In the data rows, the value 128 means zero.
Some points, one per row:
array([146., 143., 126., 141., 117., 166., 120., 128., 135., 127., 151., 127., 103., 139., 117., 100.])
array([156.,  76., 144., 152., 107.,  46., 180.,  97., 122., 174., 123., 150., 117.,  98., 125., 166.])
array([112., 127., 154., 131., 139.,  87., 136., 133.,  93., 121., 132., 129., 197., 133., 171., 150.])
array([152.,  83., 165., 148., 153.,  36., 170.,  80., 123., 110.,  98., 151., 130.,  63.,  62., 176.])
array([ 72.,  41., 129., 116., 194.,  92., 189., 142., 153., 105.,  87., 142., 132.,  76.,  69., 226.])
array([108.,  75., 122., 127., 180., 150., 121.,  88., 176.,  87., 142., 148.,  64., 113., 106., 130.])
array([127., 160., 151., 123., 148., 106., 159.,  97.,  62., 114., 147., 151., 163., 189., 144., 136.])
array([ 93.,  69., 102., 111., 203., 242., 156., 191., 221.,  33., 101., 174.,  76., 121.,  40., 109.])
array([187.,  15., 174., 135.,  66.,  58., 255.,  40., 135., 185., 120., 158.,  93., 117.,   0., 184.])
array([109., 139., 114., 112., 131., 145., 116., 150., 143., 119., 138., 114., 153., 132., 130., 118.])
array([130., 127., 115., 117., 127., 141., 127., 138., 158., 134., 132., 124., 111., 134., 128.,  98.])
array([ 73.,  92., 101., 112., 173., 104.,  76., 198., 201., 136., 149.,  99.,  30.,  50., 131., 103.])
array([178., 125., 114., 132.,  73.,  72., 142.,  72.,  94., 154., 126., 105., 105., 139., 128.,  86.])
array([200.,  59., 202., 157., 164.,  61., 231.,   0.,  87.,  82.,  50., 218., 151., 131.,   0., 188.])
array([172., 180., 159., 124., 157., 140., 125., 113.,  66.,  69., 117., 173., 152., 206., 156.,  95.])
array([117.,  96., 129.,  97., 117.,  82., 114., 140., 174., 180., 158., 118., 112.,  81., 107., 165.])
array([165.,  69., 117., 160., 110.,  63., 176.,  87., 141., 167.,  98., 129., 121., 100.,  93., 126.])
array([165., 136., 151., 125.,  54.,  33., 156.,  39., 101., 217., 127., 132., 122., 140., 120., 149.])
array([158., 162., 163., 149., 136.,  99., 146.,  91.,  71., 117., 137., 132., 184., 186., 145., 142.])
array([199., 124., 141., 162., 111., 119., 199.,   8., 112., 147.,  89., 200.,  99., 185.,  67., 135.])
array([131., 131., 134., 122., 125., 100., 139., 111., 113., 125., 130., 141., 137., 130., 132., 125.])
array([232., 204., 158., 144.,  63.,  92., 131.,  63.,  83., 161., 110., 150.,  82., 180., 123.,  76.])
array([ 39.,  75.,  99., 171., 185., 255., 193., 201., 177.,  32.,  30., 122.,   2., 110.,  13., 125.])
array([218., 194.,  69., 126.,  79., 195.,  50., 148., 164., 115., 122.,  83.,  40., 155., 124.,   5.])
array([231., 211., 171., 199.,  70., 140.,  66., 115.,  96., 221., 159.,  62.,  70., 142., 148.,  27.])
array([140., 221., 129., 106., 167., 219., 140., 147., 122.,  72.,  96., 190., 159., 217., 135.,  85.])
array([132., 104.,  77., 136., 118., 177., 125., 152., 209., 135., 141.,  81.,  46.,  81., 109., 102.])
array([194., 175., 104., 199.,  40., 237.,  79., 163., 117., 145.,  75.,  95., 136., 193., 138.,  42.])
array([ 90., 106., 111.,  75., 181., 149., 121.,  69., 138.,  95., 118., 150.,  98., 162., 134.,  65.])
array([126., 112., 116., 155., 147., 196., 153., 153., 155.,  79.,  79., 166., 165., 141., 113., 135.])
array([ 46.,  63., 145., 117., 184.,  55.,  83., 180., 146.,  60., 142., 141., 235.,  40., 143., 217.])
array([ 91., 105., 104., 129., 200., 214., 126., 182., 167.,  57.,  99., 126.,  88., 117.,  89., 134.])
array([138., 132., 117., 134., 144., 146., 137., 102., 144.,  88., 125., 138.,  96., 157., 116., 143.])
array([127., 118., 132., 126.,  64., 101.,  73., 147., 144., 169., 131., 136., 183.,  82., 191., 171.])
array([ 92.,   0., 123., 128., 211.,  40., 164.,  73., 238., 131.,  95., 129., 104.,  62.,  66., 200.])
array([ 86., 103., 121., 124., 160., 129., 152., 147., 128., 114., 134., 135., 127.,  90.,  93., 154.])
12 more points follow, each with its number after it:
array([246., 110., 112., 165.,  51.,  30., 142.,  34.,  94., 195.,  93., 138.,  69., 132., 108., 126.]) 0
array([ 75., 183.,  92.,  58., 175., 139.,  39., 205., 142., 111., 177.,  77., 137., 120., 191., 138.]) 1
array([ 61.,  61., 110.,  99., 179.,  86., 135., 150., 155., 151., 126., 127., 202.,  80., 140., 203.]) 2
array([166., 136., 131.,  72., 133.,  52., 100., 126.,  94., 165., 145., 104., 122., 121., 167., 144.]) 3
array([155., 160., 180., 148., 110.,  82., 151.,  82., 105., 166., 132., 171., 143., 141., 129., 162.]) 4
array([127., 147., 115., 169.,  87.,  91.,  99., 110., 121., 186., 171., 114., 147., 134., 187., 150.]) 5
array([ 99., 126.,  92., 141., 147., 194., 112., 170., 128.,  94., 130.,  74., 112., 123., 125., 113.]) 6
array([ 91., 118.,  96., 124., 163., 169.,  99., 191., 167., 110., 131., 104., 126., 112., 124., 149.]) 7
array([ 85., 111., 154.,  95., 188.,  95., 131., 104., 157., 175., 186.,  92.,  63., 118., 141., 100.]) 8
array([132., 136., 130., 116., 139., 134., 112., 149., 139., 108., 116., 147., 137., 118., 114., 124.]) 9
array([151., 175., 153., 110.,  93.,  66.,  95., 101.,  69., 183., 158., 133., 144., 118., 192., 131.]) 10
array([106.,  81., 123., 117., 152.,  94., 129., 140., 159., 130., 128.,  96., 130.,  67., 128., 181.]) 11
Which two of these numbered points are nearest to each point below by angle, seen from the average point of the first points? Their numbers follow each, nearest first.
array([ 15.,  40.,  64., 137., 166., 197., 116., 255., 204., 123., 126.,  72., 132., 101., 118., 174.]) > 7 6
array([119.,  91., 140., 145., 110., 131., 147., 160., 137., 150.,  54., 111., 199., 135., 105., 174.]) > 2 11
array([135., 102., 123., 136., 106., 122., 130., 119., 142., 125., 112., 119., 112.,  97., 109., 125.]) > 11 0
array([127., 116., 120., 144., 135., 153., 121., 144., 130., 112., 118., 102.,  99., 120., 120.,  99.]) > 6 7
array([142., 103., 125.,  61., 113.,  16., 102.,  80., 144., 175., 154., 126., 108.,  84., 124., 151.]) > 3 10
array([115.,  84., 147., 124., 120.,  92., 158.,  65., 168., 201., 194., 103.,  28.,  93., 137., 101.]) > 8 0
array([131., 102., 129., 124., 126., 135., 145., 115., 144., 138., 172., 107.,  28., 125.,  76., 101.]) > 8 6
array([  0.,   0.,  66., 128., 253.,  72.,  57., 170., 255., 102., 211.,  71.,   0.,  24., 135., 255.]) > 11 7
array([ 88., 172., 110.,  75., 174., 139.,  68., 195., 152., 111., 171.,  93., 152., 119., 192., 105.]) > 1 7
array([106.,  68., 117., 115., 168., 121., 141., 120., 171., 129., 130., 116.,  89.,  78.,  68., 163.]) > 11 2
array([ 67.,  35., 129.,  70., 169., 101., 132., 137., 183., 128., 160., 105.,  94.,  86., 108., 182.]) > 11 2
array([ 76.,  49., 135., 140.,  87., 112., 188.,  67., 158., 195., 113., 151., 165., 108., 100., 148.]) > 2 11
array([ 87.,   0., 134., 139., 179., 125., 179., 166., 212.,  94., 120.,  99., 104.,  52.,  53., 218.]) > 11 2
array([126., 130., 142., 109., 153.,  85., 115., 105.,  98., 118., 142., 128., 125., 103., 147., 146.]) > 3 10
array([ 74.,  75.,  96.,  97., 127., 159., 103., 186., 212., 126., 127.,  95., 165.,  94., 100., 155.]) > 7 2
array([ 58.,  47.,  75., 153., 161., 177.,  79., 204., 218., 133., 112.,  81.,  38.,  54., 100., 158.]) > 7 6
array([126., 106., 121., 131., 136., 109., 151., 122., 124., 146., 135., 120.,  97., 126., 125., 117.]) > 8 3
array([ 63., 147., 124., 159., 154., 193.,  90., 233., 163.,  85., 115.,  92., 207., 117., 148., 151.]) > 7 6
array([127., 131., 156., 139., 145., 128., 153.,  97., 123., 111., 136., 156., 110., 130.,  98., 144.]) > 4 8
array([119., 150., 151., 143., 134., 101., 113., 107.,  92., 142., 146., 144., 136., 133., 148., 145.]) > 10 5
array([101., 158., 139.,  99., 181., 118.,  72., 191., 123., 105., 148., 101., 149., 127., 170., 136.]) > 1 9
array([149., 176., 174., 112., 126., 107., 162.,  69.,  99., 115., 143., 159., 133., 172., 120., 132.]) > 4 10
array([144., 136., 145., 133.,  96., 114., 133.,  95.,  88., 119., 136., 147., 145., 158., 144.,  99.]) > 10 4
array([114., 141., 116., 127., 139., 121.,  93., 148., 126., 143., 147.,  99., 128.,  97., 161., 107.]) > 1 5
array([ 46., 130., 158.,  90., 214., 195., 127., 193., 170.,  70., 130., 133., 155., 145., 141., 154.]) > 7 1
array([188., 186., 120., 126.,  40.,  83., 101., 115., 100., 166., 109., 114., 139., 135., 171.,  66.]) > 10 5
array([ 91.,  93., 125.,  82., 175., 147., 135., 144., 197., 156., 152.,  97.,  54., 101.,  99., 136.]) > 8 7
array([149., 144., 173., 139., 113., 109., 113., 105., 108., 147., 152., 132., 162., 124., 150., 125.]) > 10 5
array([ 99., 127., 142., 119., 177., 160., 134., 179., 145.,  88., 111., 128., 149.,  99.,  96., 184.]) > 7 9
array([ 77.,  81., 113., 111., 151.,  70., 156., 113., 163., 142., 125., 120., 104.,  57.,  62., 162.]) > 11 2
array([ 55.,  78., 105., 114., 154., 166., 170., 174., 215., 110., 128., 129., 131.,  91., 132., 145.]) > 7 2
array([ 43., 141.,  81., 145., 131., 255.,  57., 255., 235., 103.,  80.,  73., 238.,  36., 139., 105.]) > 7 6
array([108., 106., 115., 154., 128., 189., 141., 176., 120., 103., 130., 125., 107., 120., 108., 110.]) > 6 7
array([132., 135., 154., 127.,  88.,  94., 142., 117., 103., 130., 135., 128., 184., 119., 146., 128.]) > 10 5
array([140., 207., 122., 143.,  62., 143.,  49., 206., 117.,  73.,  40., 157., 211., 111., 159., 158.]) > 9 1
array([108., 145., 118., 116., 123., 171., 123., 179., 136., 104., 105., 136., 188., 135., 126., 109.]) > 9 7
array([195., 132., 131., 155.,  89., 111., 150.,  75.,  93., 118., 125., 150.,  77., 135.,  88., 101.]) > 0 4
array([108.,  90., 133., 129., 143., 120., 141., 116., 135., 105., 134., 155., 124., 119., 143., 147.]) > 2 11
array([132., 127., 116., 107., 120., 107., 123., 122., 123., 152., 141., 108., 123., 140., 140., 123.]) > 3 10
array([164.,  80., 127., 145., 116.,  93., 149.,  92., 147., 152., 134., 124.,  94., 110.,  94., 145.]) > 0 11
array([179., 165., 146., 113., 109.,  81., 119.,  83.,  76., 127., 137., 169., 123., 152., 138.,  81.]) > 10 4
array([191., 173., 136., 155.,   6.,  93., 129., 112.,  27., 182., 145., 122., 170., 156., 161.,  91.]) > 10 5
array([ 86.,  60., 123., 114., 158., 140., 153., 142., 181., 115., 109., 147., 132.,  97.,  94., 179.]) > 2 11
array([142., 229., 117., 148., 132., 175.,  89., 170.,  83.,  66., 120., 172., 175., 190., 138.,  26.]) > 9 6
array([131., 186., 189., 147., 167.,  59., 212., 118.,   0.,  90., 122., 221., 255., 205., 233., 253.]) > 4 10
array([ 63.,  81.,  97., 154., 157., 134., 129., 181., 179., 141.,  82., 122., 187.,  65.,  75., 211.]) > 2 11
array([139.,  96., 106., 159.,  90.,  61., 123., 109., 106., 217., 169.,  92., 112., 114., 143., 152.]) > 5 10
array([124., 168., 152., 120., 146.,  94., 129.,  88.,  82., 117., 142., 141., 191., 165., 186., 140.]) > 10 4
array([115., 114., 120., 109., 154., 148., 142., 140., 143., 100., 120., 132., 113., 125., 133., 140.]) > 7 1
array([ 58.,  49., 161., 132., 123.,  44., 119., 143., 126., 182., 121.,  94., 240.,  49., 164., 212.]) > 2 11
array([121., 120., 111., 132., 146., 171., 136., 130., 135., 126., 119., 124., 109., 136.,  99., 105.]) > 6 7
array([145., 185., 148.,  84., 200., 127.,  72., 135., 123., 117., 175.,  67., 135., 124., 167., 107.]) > 1 3
array([161., 121., 137., 165., 132., 203., 133., 147., 112., 116., 126.,  88.,   9., 119.,  65., 126.]) > 6 7
array([ 87., 124.,  77., 111., 159., 174.,  95., 173., 155., 108., 135., 127., 150., 128., 164., 155.]) > 7 1
array([ 66.,  96., 145., 112., 132., 125., 126., 168., 146., 142., 107., 106., 183.,  59., 127., 179.]) > 2 11
array([141.,  78., 140., 118.,   4.,  87., 180.,  73., 132., 208., 136., 122.,  95., 142.,  57.,  72.]) > 0 4
array([149., 112.,  80., 137.,  92., 122., 104., 126., 128., 196., 120.,  97., 136., 140., 166., 131.]) > 5 10
array([131., 121., 171.,  92.,  97.,  68., 184.,  65.,  92., 172., 147., 170., 158., 119., 104., 127.]) > 4 10
array([190., 134., 139., 160.,  38.,  32., 151.,  41.,  64., 193., 116., 141., 107.,  86., 113., 146.]) > 0 4
array([183., 152., 105., 164., 118., 227., 106., 125., 111., 159., 152., 117.,  30., 183., 130.,  85.]) > 6 5
array([116.,  92., 123., 145., 131., 126., 141., 105., 123., 135., 170., 126.,  45.,  84., 111., 134.]) > 8 11
array([117., 132.,  79.,  92., 128.,  98., 133., 120., 168., 244., 153., 117.,  61., 116., 113., 116.]) > 8 3
array([ 91.,  95., 141., 120., 128., 141., 141., 180., 184., 147., 116., 121., 176.,  93., 113., 133.]) > 2 7
array([206., 183., 116.,  79., 170., 157., 126., 150., 102.,  27.,  68., 163., 135., 203., 134.,  49.]) > 9 1
array([118., 180., 108.,  99., 139., 153.,  72., 175., 137., 146., 151., 121., 141., 113., 149., 148.]) > 1 9
array([150., 137., 177., 120., 176.,  86., 175.,  84.,  73., 112., 126., 155., 183., 183., 140., 140.]) > 4 10
array([149., 114., 138., 177., 179., 191., 152., 110., 171., 117.,  85., 111.,  64., 153.,  82., 106.]) > 6 7
array([112.,  63., 111., 152., 110., 151., 144.,  79., 145., 153., 137.,  90.,  93.,  94., 126., 101.]) > 8 11
array([131., 153., 113., 142., 114.,  77., 116., 115., 124., 147., 174., 115., 115., 129., 188., 148.]) > 5 10
